[[121 121 137 142 131 135]
 [131 122 127 132 129 135]
 [135 130 128 116 152 127]
 [122 124 134 120 131 112]
 [107 131 130 127 113 122]
 [115 133 143 125 155 115]
 [128 121 130 116 141 135]
 [118 133 130 125 146 131]]
|
[[121 121 137 142 131 135]
 [135 130 128 116 152 127]
 [107 131 130 127 113 122]
 [128 121 130 116 141 135]]

[[125 126 127 116 130 125]
 [113 130 127 138 133 134]
 [149 125 128 126 101 113]
 [117 131 128 143 127 132]
 [139 129 129 137 115 125]
 [129 127 127 131 113 120]
 [136 129 129 141 116 126]
 [155 123 129 113 103 110]
 [143 126 129 122 120 122]
 [125 126 127 116 130 125]
 [128 127 127 130 114 121]]
|
[[125 126 127 116 130 125]
 [149 125 128 126 101 113]
 [139 129 129 137 115 125]
 [136 129 129 141 116 126]
 [143 126 129 122 120 122]
 [128 127 127 130 114 121]]

[[118 121 136 129 133 141 132 131 122 134 135 112 115 149 128]
 [128 122 131 137 130 147 138 124 140 130 130 127 136 131 128]
 [129 125 128 115 127 130 101 125 133 127 135 136 147 126 120]
 [135 128 137 137 125 140 126 129 132 132 122 130 120 122 134]
 [125 127 134 118 130 139 114 127 128 135 148 124 133 128 108]
 [125 125 129 131 122 152 123 131 125 127 132 135 124 127 129]]
|
[[118 121 136 129 133 141 132 131 122 134 135 112 115 149 128]
 [129 125 128 115 127 130 101 125 133 127 135 136 147 126 120]
 [125 127 134 118 130 139 114 127 128 135 148 124 133 128 108]]

[[111 150]
 [113 130]
 [120 127]
 [111 140]
 [123 137]
 [121 111]
 [115 143]
 [116 118]
 [142 119]
 [142 122]
 [132 123]]
|
[[111 150]
 [120 127]
 [123 137]
 [115 143]
 [142 119]
 [132 123]]

[[131 124 125 150 138 132 134]
 [129 156 138 131 138 130 110]
 [110 141 134 125 126 140 105]
 [146 127 114 108 126 132 150]
 [141 133 116 136 139 142 128]
 [146 138 139 131 127 132 138]
 [146 137 123 141 123 130 130]]
|
[[131 124 125 150 138 132 134]
 [110 141 134 125 126 140 105]
 [141 133 116 136 139 142 128]
 [146 137 123 141 123 130 130]]

[[126 114 135 156 116 122 117 118]
 [142 152 122  99 152 130 149 133]
 [129 148 137 115 133 144 121 115]
 [142 153 123  98 154 131 147 130]]
|
[[126 114 135 156 116 122 117 118]
 [129 148 137 115 133 144 121 115]]

[[128 127 148 114 134 132 121 140 150 141]
 [129 134 126 133 125 143 127 129 132 138]]
|
[[128 127 148 114 134 132 121 140 150 141]]
---
[[142 135 140 141 122 137 143 108 124 133]
 [129 129 130 128 128 128 130 128 129 132]
 [144 135 141 143 122 139 145 106 122 132]]
|
[[129 129 130 128 128 128 130 128 129 132]
 [142 135 140 141 122 137 143 108 124 133]
 [144 135 141 143 122 139 145 106 122 132]]

[[134 151 134 135]
 [120 140 156 128]
 [117 118 150 128]
 [121 129 149 126]
 [131 154 136 134]]
|
[[117 118 150 128]
 [120 140 156 128]
 [121 129 149 126]
 [131 154 136 134]
 [134 151 134 135]]

[[127 132 129 121 129 139 127 122 129 144 115 116 135 133 130]
 [123 157 137 135 125 139 129 133 128 121 133 145 125 129 134]
 [122 139 129 134 139 120 133 123 132 127 121 127 132 128 139]
 [130 116 128 127 128 136 129 120 128 133 115 136 124 125 124]]
|
[[122 139 129 134 139 120 133 123 132 127 121 127 132 128 139]
 [123 157 137 135 125 139 129 133 128 121 133 145 125 129 134]
 [127 132 129 121 129 139 127 122 129 144 115 116 135 133 130]
 [130 116 128 127 128 136 129 120 128 133 115 136 124 125 124]]

[[156 124 120 139 148 114]
 [138 113 143 120 137 115]
 [131 124 116 137 142 110]
 [109 118 126 131 144 108]
 [155 122 116 123 119 106]]
|
[[109 118 126 131 144 108]
 [131 124 116 137 142 110]
 [138 113 143 120 137 115]
 [155 122 116 123 119 106]
 [156 124 120 139 148 114]]

[[139 121 122 128 132 132 135 126 150 130 136 141 128]
 [136 131 134 130 129 129 126 127 135 120 133 122 130]
 [121 129 128 130 104 129 130 129 117 127 134 104 126]
 [116 131 131 130 135 123 124 127  99 128 122 147 128]]
|
[[116 131 131 130 135 123 124 127  99 128 122 147 128]
 [121 129 128 130 104 129 130 129 117 127 134 104 126]
 [136 131 134 130 129 129 126 127 135 120 133 122 130]
 [139 121 122 128 132 132 135 126 150 130 136 141 128]]

[[116 116 122]
 [148 136 129]
 [155 137 135]
 [109 140 143]
 [134 107 149]]
|
[[109 140 143]
 [116 116 122]
 [134 107 149]
 [148 136 129]
 [155 137 135]]

[[142 105 127 134 135 116 123 120 142]
 [138 114 128 122 125 133 135 121 146]
 [131 121 135 123 119 139 139 126 135]
 [129 124 132 125 120 135 137 126 133]
 [134 127 114 112 140 137 126 138 134]]
|
[[129 124 132 125 120 135 137 126 133]
 [131 121 135 123 119 139 139 126 135]
 [134 127 114 112 140 137 126 138 134]
 [138 114 128 122 125 133 135 121 146]
 [142 105 127 134 135 116 123 120 142]]
